A single turn carries every row of the set below to another of its rows. Some are shown first; where does it send the rows asked next?
q_956: -3, 15, -41, 11, -3, 20, 10, 4, 4, -33, 18, 10, -9, -16, 11, 4, 14, -18, 14, -1, -33, 23, 5, 0, 7, -23, 4, 3, -4, -17, 12, 17, -2, 10, -3, 7, 3, 16, 23, 2, -10, 0, 19, -7, -2, -29, -19
q_487: -6, -10, -11, -19, 18, 7, 1, 22, -13, 7, -7, -1, 8, -3, -3, -6, -20, -28, 3, 25, -11, 5, 13, -2, 7, -15, -8, -5, 16, -8, 9, 8, 14, -14, 4, 35, 8, 16, -25, -18, 6, 10, 31, -8, -14, 16, -44
q_46: 12, -6, 0, 17, -21, -9, 2, -9, 10, -46, 22, 16, 3, -10, 13, -30, 4, -10, 4, 9, -26, -5, 14, -23, 9, -9, 10, -13, -6, -8, 7, -3, -6, -8, -6, 9, 21, 29, 18, -20, 11, -10, 11, 21, -8, 4, -18
q_730: -2, 47, 11, 4, 25, -3, -12, 24, -15, -21, 31, 25, 15, 9, 6, -12, -1, -6, 12, -3, 0, 23, 9, -8, -6, -14, 5, 6, 6, -22, -9, -1, 17, 0, -15, 11, -14, 6, 9, 10, 9, 27, 10, 19, 14, 7, 24
q_727: 18, 0, -28, 20, 29, 17, -7, -18, 5, -14, -21, 29, -31, -7, 2, 9, 6, -15, 11, 13, -2, 12, 9, -12, -1, -47, -22, -8, 7, -20, 13, 11, 17, 11, -3, 28, 9, 0, 8, -2, 24, -7, -4, -2, -7, -23, -16
q_918: -3, 49, 2, 24, 32, 17, -3, 8, 16, 6, 6, -2, 12, -8, 0, -14, -11, -17, 8, 23, 3, 35, 8, -41, 11, -5, -5, -1, 21, -15, 5, 4, 4, 20, -4, -1, 23, 0, 4, 9, 29, 18, 27, 6, 9, 1, -10
q_983: -9, -18, -23, -2, -2, 1, -1, 3, -14, -18, 23, 8, -25, 4, -4, -6, 24, -10, 4, 8, -34, 9, 40, 11, 21, -6, 3, 10, -6, -21, 12, 4, 14, -25, -37, 30, 7, 32, 3, -8, -2, -2, 3, 9, -11, 6, -7
q_198: 0, -18, -1, -3, 46, -6, -2, -17, -8, -6, -31, -1, -13, -12, -10, -9, 23, -11, 3, 9, -10, 3, 23, 10, 17, -11, -18, -2, 12, -11, 4, -11, 14, -4, -21, 32, 6, 14, -4, -27, 3, 3, 3, 3, -9, 0, -34
q_516: 1, 10, -4, -7, -1, 5, 14, 7, 6, -21, 9, 31, -14, -6, -2, 0, 16, 4, 32, 10, -34, 5, 10, -7, -2, -29, 29, -14, 14, -55, -14, -20, 22, -1, -24, 4, 15, -23, 9, -17, 5, -7, 19, 30, 8, 16, 2
q_301: 3, -6, -30, -16, 28, 4, 18, 19, 3, -4, 6, 29, -10, 10, 5, -15, -12, 6, 11, 19, -16, -5, 8, 2, 9, -30, 12, -22, 25, -27, 2, 29, -14, -6, -2, 5, 15, 6, 15, -9, -4, 12, 20, 38, 9, 9, 11
q_839: 8, 29, 2, -2, 19, 12, -6, 17, 8, -16, 33, 14, -4, 19, -6, -23, -9, 2, 27, 0, -17, 16, 18, -14, 16, -12, 8, 20, 20, -30, -27, -15, 21, -10, -14, 36, 17, -8, -1, 4, 20, 27, 12, 23, 23, -3, 13
q_872: -17, 41, -4, -14, 30, 12, -14, 7, -16, 11, 11, -1, -10, 7, -4, -2, -6, -14, 29, 11, -12, 38, 44, -15, 11, -13, -21, -7, 4, -33, 0, 5, 39, 11, -27, 30, 17, -19, 3, -5, 17, 16, 5, 5, -23, 6, 5
q_996: -5, 32, -5, 4, 30, 2, -7, 19, 6, -14, 37, 5, 10, 14, 11, -19, -27, 14, 22, -3, 2, 7, 22, -8, -1, 3, -1, 10, 20, -16, -13, 2, -1, 4, -14, 16, 7, -4, 14, -28, 1, 26, 12, 36, 0, 9, 8
q_24: 21, 4, 18, 28, 18, -22, 6, -23, -7, -22, -19, 16, 5, -3, 2, 22, 10, -4, 0, 12, -12, -2, 10, -24, 1, -22, -17, -4, 10, -23, 17, -2, 22, 11, -9, 4, 28, 19, 23, -20, 17, -16, 10, 10, -2, 12, -29
q_989: -24, 14, 2, 15, 0, 5, 12, -3, -11, -9, 0, 8, -31, 5, 9, 17, -4, -9, 2, 5, -20, 26, 14, -13, 7, 6, -14, -10, -9, -26, -23, 21, -14, 14, -5, 17, 22, -15, 38, -2, 25, 0, 0, -10, -28, 11, -26
q_961: -3, 5, -3, 2, -2, 17, -2, -15, 15, 5, 5, 45, -18, -13, 0, -18, -7, -6, 0, 37, -27, 21, 19, -12, 10, -59, -20, 5, 12, -15, 1, 15, 14, 9, -3, 5, 7, -22, -1, 11, 4, 1, 1, 10, -22, 4, -19
q_669: -13, 17, 27, 12, 26, -9, -15, 20, 7, -14, 6, 8, 11, 20, -7, -30, -3, -8, 2, 42, 1, 10, 24, -3, 21, -6, -18, -17, 6, -23, -19, -2, 22, 1, 1, 12, 24, 2, -5, -13, 39, 15, 4, 27, -21, 20, 4
q_824: 17, 2, 16, -4, 15, 22, -13, -1, -5, -5, -1, -5, 3, 3, -5, -14, 24, -18, 9, 17, -35, 7, 11, -35, 21, 2, 5, -9, -7, -13, 12, 9, -16, -6, -1, 32, 23, -10, 32, -9, 33, 15, 25, -16, -12, 22, -30
q_461: -23, -13, 1, 17, 17, 21, -39, 13, -24, -10, 4, 5, -33, -8, 2, -9, 20, -31, -2, 19, -22, 19, 6, -13, 21, -15, -10, 1, 11, -22, 7, 12, -1, -9, -1, 6, 2, -3, 16, 12, 28, 3, -4, 24, -21, 28, -25
q_807: -5, 20, -6, -17, 26, -7, 20, 13, -12, -13, 17, 15, 3, -23, -1, 4, 10, -25, 3, -5, 2, 8, 6, -4, -9, -8, 35, -22, 12, -20, 10, -1, -11, -11, -21, 28, 11, 2, -10, -1, -5, -7, 4, 11, 21, 23, 5
q_578: 10, 29, 11, 12, 16, -6, 18, -6, 8, -17, 2, 17, 0, -22, 2, 26, 0, 2, -12, 5, -29, 18, 33, -19, 1, -10, 19, 0, -4, -27, 6, -2, 20, 8, -2, 6, 14, 11, -12, -17, 35, -9, 11, 0, -33, 38, -21

q_839 goes to q_730
q_24 goes to q_198
Now find these:
q_961 goes to q_578
q_669 goes to q_872
q_956 goes to q_46
q_301 goes to q_516
q_824 goes to q_461

